One turn moves each row of this set onto another row. After a few examples, where does it send each row asked below?
rep: [-10.2 -21.5   5.7 -33.2  10.8   6.6 -37.0 -29.8  -9.0   9.7 -38.4  11.5
  28.4]
deko: [-32.3  10.7  11.8   2.9   7.5   5.1  -4.8 -30.9  22.3 -30.8  17.2   3.4
  34.9]
Zef: [-14.4   0.1  10.9   6.5   8.6  16.4 -30.7 -33.2  23.4 -43.4 -13.8  -2.9
  27.8]
dip: [ -9.8 -32.0 -27.1  -2.7  34.2 -20.8  -8.0  -7.4  12.1  -5.9 -14.7 -24.2
 -22.8]
zapir: [ 17.9  -4.3 -19.8 -18.3  28.8 -17.6 -21.1 -34.8 -24.1  10.6  -9.7  -0.3
  34.1]
boze: [-15.0  10.7  -2.3 -40.1  -9.1  10.2 -15.5   6.3   2.0 -13.4  35.8 -13.3
  24.6]
siko: [ -2.0 -37.5 -13.0 -21.2 -26.4  14.5  -6.8  -3.5  16.0  -0.4  -8.6  -6.9
  21.3]
rud: [-41.5 -22.0  16.7 -41.5   5.2  15.4  -8.7   9.1  14.5  10.0   6.1 -16.5
  11.7]
sidet: [-10.9  -1.3   1.6 -11.6  35.9   5.9   1.7  17.8  -8.5   2.9  17.9 -48.7
  13.6]
befor: [  0.5  -5.9 -28.1 -15.4  41.9 -17.8 -25.6 -31.0 -11.6 -24.1   0.4   1.5
 -20.3]
Gera: [-24.5  22.0   9.0  12.5   6.7 -22.1 -12.5 -13.7  10.4  18.0 -26.8   7.2
  -3.7]
gel: [-15.7  -1.6   8.4 -39.9  -4.8   3.4 -22.6   6.6  -0.4 -13.7  37.5 -19.0
  25.0]
Pebe: [-37.0  13.2  30.2 -30.3  25.4  23.9  -8.7   3.4 -13.3   6.4   3.9 -14.2
  23.0]
Daso: [ -6.5  -4.0 -24.0 -22.5  43.3  12.2   5.8  -0.5  11.9 -16.8   9.2  11.9
 -23.0]
gipaf: [-24.5  18.8  -0.7  -9.3   6.5 -23.8 -41.8   1.4  28.5   1.3 -15.1  -2.4
 -12.7]
buv: [ 14.7   5.6  -1.1  -2.9  42.6  30.2   6.0  -4.2 -24.3   2.8 -14.5  -6.3
  25.3]
kefo: [-13.4 -34.5 -30.3  -0.7  35.1 -16.1  -7.4  -9.0   5.0 -13.9  -6.5 -16.6
 -25.4]
dofi: [  6.1   6.9 -23.6 -22.7  42.7 -19.0 -25.9 -31.9  -9.1 -19.3  -1.8   2.7
 -16.9]
vome: [ 13.0  11.9   0.7 -10.7   7.1  33.6 -17.3  -9.3 -22.4 -12.9 -19.0   6.0
  38.3]
viv: [ -9.2  19.9   7.6  -6.6  -1.3  -4.9 -27.7 -18.1  21.9   2.9 -29.4  17.5
 -17.8]
dus: [-21.8   0.6 -15.9   5.1  47.9 -19.6   6.7 -15.1 -19.5 -10.0  13.1 -13.7
 -14.4]
daki: [-14.6 -10.2  21.4   3.4   7.7  17.3  -3.9  15.7 -17.2  -2.9  -2.5 -39.4
  31.6]
Zeve: [-22.6   2.6  26.0 -12.6  27.3   9.5 -21.9 -18.2 -29.6  13.3 -31.4 -11.0
  35.4]
mil: [-29.0  11.0   2.1   3.4  12.1  -0.6 -16.1  19.9  33.5   6.1 -22.0   4.7
 -11.0]
fef: [-28.0  36.7   3.3  -2.0  20.1  -7.1 -14.6   4.9  15.9   7.8  -8.2  21.9
   0.7]
dep: [-16.1   1.1  13.5   4.9   0.2  10.1  -0.6  11.4 -18.1   1.0  -2.8 -44.6
  31.6]
naru: [-14.2  -8.2 -25.3 -15.4  43.4   8.9   4.6  -4.2   2.4 -22.1  15.4   8.3
 -24.2]
Vata: [ -1.6  -9.6 -19.8 -15.7  -4.6 -23.9 -36.7 -19.8 -14.9   1.8 -10.9 -10.6
  48.7]
verus: [  0.4 -12.1 -10.8   8.2  38.8   6.8   7.8 -28.8 -17.3 -15.3 -16.6  -0.7
 -25.3]
Koren: [-27.3   2.4  22.3  19.5   4.6   0.3 -11.5 -37.0  14.7 -29.3  -4.7 -20.1
  28.6]
vit: [ 14.4 -43.6 -19.7 -27.0  -0.7  -7.7  -9.1 -26.7  10.4  10.7 -10.0 -15.0
   4.4]
Tobim: [-34.2 -16.0   0.8  10.9   6.4   8.3  -4.3 -15.8  38.4 -27.3  -1.7   2.3
  35.3]
Lizel: [  3.9 -12.2 -12.0 -50.5  12.2  11.9 -13.0   0.3  15.2  -8.2  31.4 -19.1
  -3.3]
Suno: [  3.8  -7.9  -7.4   5.7  37.2   9.3  15.5 -25.1 -10.0  -5.6 -23.0  -3.1
 -24.6]
dibo: [  7.6   6.5   7.9 -12.4  17.1  26.9 -21.4  -7.1 -26.9 -11.8 -11.8  12.3
  45.3]
mal: [ -2.1 -22.0  -8.2 -12.2  -2.1 -23.8 -32.2 -21.8 -17.5   4.8 -10.6  -6.4
  50.0]
Fitu: [  1.3 -41.3  -1.7 -29.8 -24.4  14.6 -10.9  -9.8  12.7  -2.6  -3.0   0.6
  19.5]
febof: [-29.0 -30.8  -1.9 -50.3   1.2  -9.8 -36.9 -14.6  14.2   9.9  -7.7  -3.3
  20.2]
peg: [-29.3  -7.6  -5.5   5.8  14.3  -8.5 -36.3 -20.5  30.8 -37.1  -3.3  -8.1
  40.5]
mese: [-21.3   7.2 -16.5  -2.1  49.3 -27.5   7.2 -10.8 -12.0  -1.5  12.8 -18.8
  -8.3]

verus moves to befor
dip moves to Daso
daki moves to dibo
Now these:
Zeve moves to rep
vome moves to Vata
peg moves to Tobim
vit moves to Lizel
fef moves to Gera

